Each path below is one point turned by a fixed rotation once a step. After each direction that follows a path, write how fast that rotation turns it, in degrees a step (0 if it stays still).
Each turn is a multiple of 5 degrees from 10 to 175, or 0.
Each row of a path follows its step; steps can be skipped.
path 1
step 8:  24  -2  16  11 -10 -23  15  17   6   4   7  26  25   6  32  24  -8 -14 -12 -49  11  39   8  40   8   0  17   4  18  -9 -17   5  -2  25  24  -5  -3 -24 -26  43  13  27 -20 -27  52  38  -2 -12  25  13 -43   5  14 -17  39  -7 -40  -7  15 -11  30 -20  -6
step 12:  19 -17  38   1  19  -2  -7   4  -4 -26  11  17   4   3  -1 -61  -6  -5  -2  14  23 -27   1  12  22  14  45   6  17 -11   2  40   0  13  42   2   1  13  11  30  22  19   7  75  -4  -2  12  -3  15 -21 -21 -16 -25  20 -12  31  20   4  11  -9  20  23 -49
step 16:  26 -44  18  -7 -23 -39 -15   8   3  31   8  23  32  -9  25 -27 -11  15 -18 -45 -11  27 -27  23  17   5   5   6  20  28   8  29  22  57  22   2  -4 -21 -23   2  20  -8  51 -46  17  20  -4 -27   8 -11  16  12  24   1  25   3  13  11  24  -1 -11  -6  11
step 23:   9  -7  -3  20  39 -20 -39   4  40   4   4 -13 -14  -3  22 -55   7   2 -11 -53  14  11 -29  18 -15  30  55   9  -3 -17 -12  -9   1  28  20 -16  16  14 -31  10 -61   9   3  15   4  13  -6  12   7 -28  14  -5   9  -8  33  22 -10 -13 -25 -23   2 -15 -31
step 27:  50 -12  21 -14 -54  -7   4  -1 -14 -16  18  43  16  18  10   2   7 -20   6  12  40 -39  24  12   2  20   5   4   4 -26 -32  17  44  20  11 -34   2   9  -5 -17  11 -12  22  11  63  28 -15  -9  31  -2  19 -17   4 -22  35  17  -1  28  -1   5  -8   0  -2
step 28: -25  19   1   3  15 -36 -16  34  -7   4   7  37   2 -13  11 -18  -6   8 -22 -16  35 -29 -25 -18 -24  64  10 -24   5 -17  21  10   7  21  57  21  34 -28  26  22  20   6  -7  13 -18  -1   4 -15  44  -9 -16 -31  19 -35  11   1 -10 -11   9 -30   9   9  -7
step 29:  72   6   5  28  14  -4  -2  15  15   4  30   9  25  20  12 -24 -14   5 -10   3   4  36  12 -16  18  26  -5  28   2  21  31  29   1  59  27 -48  11 -18 -15  38  11  14  36 -13  13  14  -6 -15 -15   5 -22   1 -19  -9   9  21  10 -13  17  -9  20 -24  34
step 33:   5   7  44 -26  -9  -5   3 -21  -5   9  20   1  -5 -14  23 -21   0  56 -21  -1  -8 -22 -18  50 -20  -7  55  23 -17  -1  -3  23 -10   1  25  11   5  15   0  34  33  17 -26  -8  21  21   6 -22  34 -53   0 -18 -16  -5  33  17 -27 -21   2  -6   1  -7 -35
Speeds:
  3  -3   0  -5   4   2   6   3   8  -2   6   0   2  -1  -2   6  10   2  -4   3   4  -4   2   0 -10   8  -3   9  -3  16   6   4   8   5  -7  -6  -7  -1  -3  -8   5  -1  -4  -2   2  -1   0  -6  -5  -6   3   9 -14  -6   2   1   0  13 -12   2  -4 -11   3 : 160
-11   5 -11  -4   9  -5   2  10  -9   0  -4  -1   1  -1  -3   2  12 -16   2  -2  -6   5  -5  -2  -9   2  -3   0  -8  -6   6  -4   2  -8   5   9  10  -2   2  -5   7 -12  -2  -5  -2   3   2   3  -1  -2   2 -10   2  -2  -5   6   6   0  -3  -4   1  -6   5 : 170
 -1   9  -9   4   1   3   0   8   0  -2   2  -4  -4  -1  -9  -4   4   3  -9  18   1   0   2  -5  10   4  -5   0  -1   1  -3  10   7   1   3  -6  -4  -7   1   6  -8  -5   4   5  -4  -1 -11   8  12   3  -9  -3  -3 -10  -2   1  11   3   6  -8  -3  -2  -6 : 45
  5   4   0  -4  -9  -1   8   2  -3   4   2   6  -6  -1   7  -6  -7 -12   3  -6  -7  -3   9  -6 -13  -5   5   0   1   1  -5  -1  -1  -6  -2 -11  -3  -5   1   5   3   0  11   6  -6   1 -16  -1  -4 -10  -2   6  -2   0 -16  -1   1   0  -4  -5   2   3   1 : 145
 -4   1  -8   0   4   9   6   2  -3   5   1   3  -5   5   7 -13   4   7  -5  -4  -4  14  -1  10   3   0   2   1   8   2  -7 -16   1   3  -7   9  -3  -6  -1   9  -5  -3  -6  -8   6   8  -1   2   2  -8   3  15   1   3   0  -2   7   6   1  -1  -3  -3  -2 : 45
  5  -2  -3  -6 -12   7   1   0  -5   5   0  -7   8  -9   5   4  -4  -5  -8   7   0  -9   6   6   1  -7  -4  -5   5  -6   7  -1   0  10   1   1 -10  -7 -13   0   4  -9  -8  -6  12   6   2   3  -2   0   7 -12   3  -2 -11  -4  -1   0  -2  -2  -2   2  -4 : 135
path 2
step 0:  12  18  -5  -7  17 -23  22 -29 -16  -2  32  37 -14  22  28   1  23   7 -24  19  -1  27  32   6 -55  -1 -20  -3  31  14  26 -17 -14  19 -27   8   9  54 -40 -17 -10  -1 -16  13  -6  -6  26  18  -6  17  -9   9  18  20 -25  18  17 -11 -18 -13  -1  19  50
step 1: -18  12   9  14   5 -27  -7  -5  25  17  -5  22 -13  -3 -12  44  15  47 -15  10  10  14  -6 -47 -27  36  18  -9  -5 -12  20  11  -5  17   6 -28 -30  -1  30   5  -9   1 -18 -20  12   5 -16   6  22 -14 -42  -1  33  32  42 -21   4 -35 -41  31  12 -13  24
step 9: -12 -12  10  37 -12  11  15 -13  11 -55  -3  22   5   2  -8  31  13 -12 -19  -9  30  17 -19 -31   9  10  24  -7   8 -27  26 -20  16 -18  -5  52  33  -1 -17  39 -11 -11  -2  17  10  28   7  -5 -39 -13   8 -25 -10 -43  18  -8 -12  32 -25   2  28  31  25
step 10:   9  11   9  10 -30  -7  13  -5 -45 -12  26  39 -47 -19  26  -5   2 -29  15  -1   0  38 -59  19  -2  32 -10  -6   3 -27  -4 -11  -8  20 -29   9 -27  32   6   2   8  14 -17  19  42   1  16  23   5   1 -11  20  24 -12 -32 -15  18  -9  19  10 -13  35  24
step 21:  -5   1  -2   6  -2 -31  16 -11  -5   0  15  39   9   0   9  43  27 -20 -18  21 -12  45  18  -7 -19   9 -39 -10   6 -31   1  -8   1   4 -18  22  34  32  51  20 -17  23 -22  -5  -5  16  40  12 -26 -10   2  12 -11 -19 -14  17  28  -1 -19   7  66  -7   5
step 25:   9  27 -36  -1  -8 -35  -1 -41 -22 -26  36  36 -25   0  16  -9  34 -37  10  13   2 -34 -26  -3   2   1   8 -27  27 -26  24  21 -11  -6 -15   8  -3  21   2  43  -3  17  -9  29  17 -12   1 -21 -19  -6   9  10   9  -5 -13   4 -19  37 -30 -29  -1  36  36
step 26: -38   3  55  31  -1  -7   6 -17  10 -15  13  23 -26  10  18  43  25  -6 -24 -11 -10  -1 -12 -16 -44  -4  17 -22 -11 -19 -26 -30 -10   8   9  27 -13  33  -3  -4 -20   7 -21 -11  42  16  18  37   4  -1 -13  24  -4 -29 -19 -10  -2  -7 -32  33  39  -2  20
step 29:  -1  31  -7   7   4 -45 -10  22 -24 -29 -45  40 -12  -7  -3  40  17  20 -23  -4  -4 -22 -20 -12 -45   1  -3 -19  35  -4  -8 -11 -44  -2  -9  20  -7  -9   3 -21  28  -8  17  -8  29  28  -6 -19 -23 -11 -43  13  12   9  27   1 -12  28  -3   0 -35  27 -12
Speeds:
 -7   0  -1   1  -6   8  -6  16   5  -7   6   3 -12  -5   4   9  -4  -7   5  -6   1  -1   1  -3  -2  -5   3  -2  -2   3   2   0  -6   3   0  -5   0  -6  -5   7   0  11  -8  -3 -13  10 -14   5  -2   3  -2  -6   1  -3   0   2   5  -6  -9   2 -11  -6  -1 : 170
 -1   5   7  -2  -3  -3 -10  -3   2  -2   8   1   2   2  -4  -1   0  -6   5  -2   3   1  10  -9  10  -9  -4   9   1   1  15   3  -7  -1   6  11   2   2   2  -6   4   4   5  -4   0   7  -2  -1  10   2  -2  -6   1   1  -4  -6   6   1   5 -12   5  16   9 : 115
 -4   2  -1   0 -15  -1  -2   1  -2  -9  -4 -12   1   3  -5   1  -2   2 -10  -9  -7   3  -6  10   3  -3   0 -14   8  -3   5  -8   3  10  -4  -1  -1   4  -8   0   7  -9   0  -6  10   9  -4  -4   5   3   7  -3  -5   0   1  -6   5   2   8   4  -8   5  -3 : 20
 -1  -4  -2  10   2  -4 -10   3   7  -1  -4  -2  11  -4   3  -4   4  -4  -1 -11   7   7  -1  -5  -3  -8  -6   0   9  -1  -6  12  -3   3  -2  -3   5  -3  -5  -8  -2   6 -13  15   3  -6   5   1   3  15   0  -2  -4   4   2  -2  -3   2   8   5  -2  -6   6 : 90
-12  -7  -6 -10   5   6  11  -1   3  -5   3   7   6   0   4 -10   5   2   4 -12  -6  11  -2   4  -1   0  -9   4 -11  -3   6  -3  -1  -2  -4   7  -4  -1   0   2  -1   2  -1   5  11   6   6   9   7   6  -2   4  -2  -4   5   1   9  -1  -9  -5  -2  -2  -8 : 65
 11   0  -1   6   8   3   6  -1  10   6   7  -1   2   6  -4  -2  11  -5  -8  -3 -12  -6  -1   2  -1  11   7   0   2  -9   4   0  -5  -1  -4  -7   4   5   8  -3 -11   4  -9  -4   2   4  -4   8  -3   4   0   0  -2   0 -12  -9   9  -7   3   1  -3   7   2 : 70
  1  -6  -6  -1   0  -6   2   0  -6  -6   5  -9   1  11  13  -2  -2  12  -4   4  -2   2   1  -3  13   7   1   0   1  -1   0  -4  -7  -3  -3   7  -1  -3   2  11   3  12   3  -5  -5  -1  -1   0   6  16  -5  10   0   2  -8   2 -10  -2   3   8  -7  -2   7 : 145
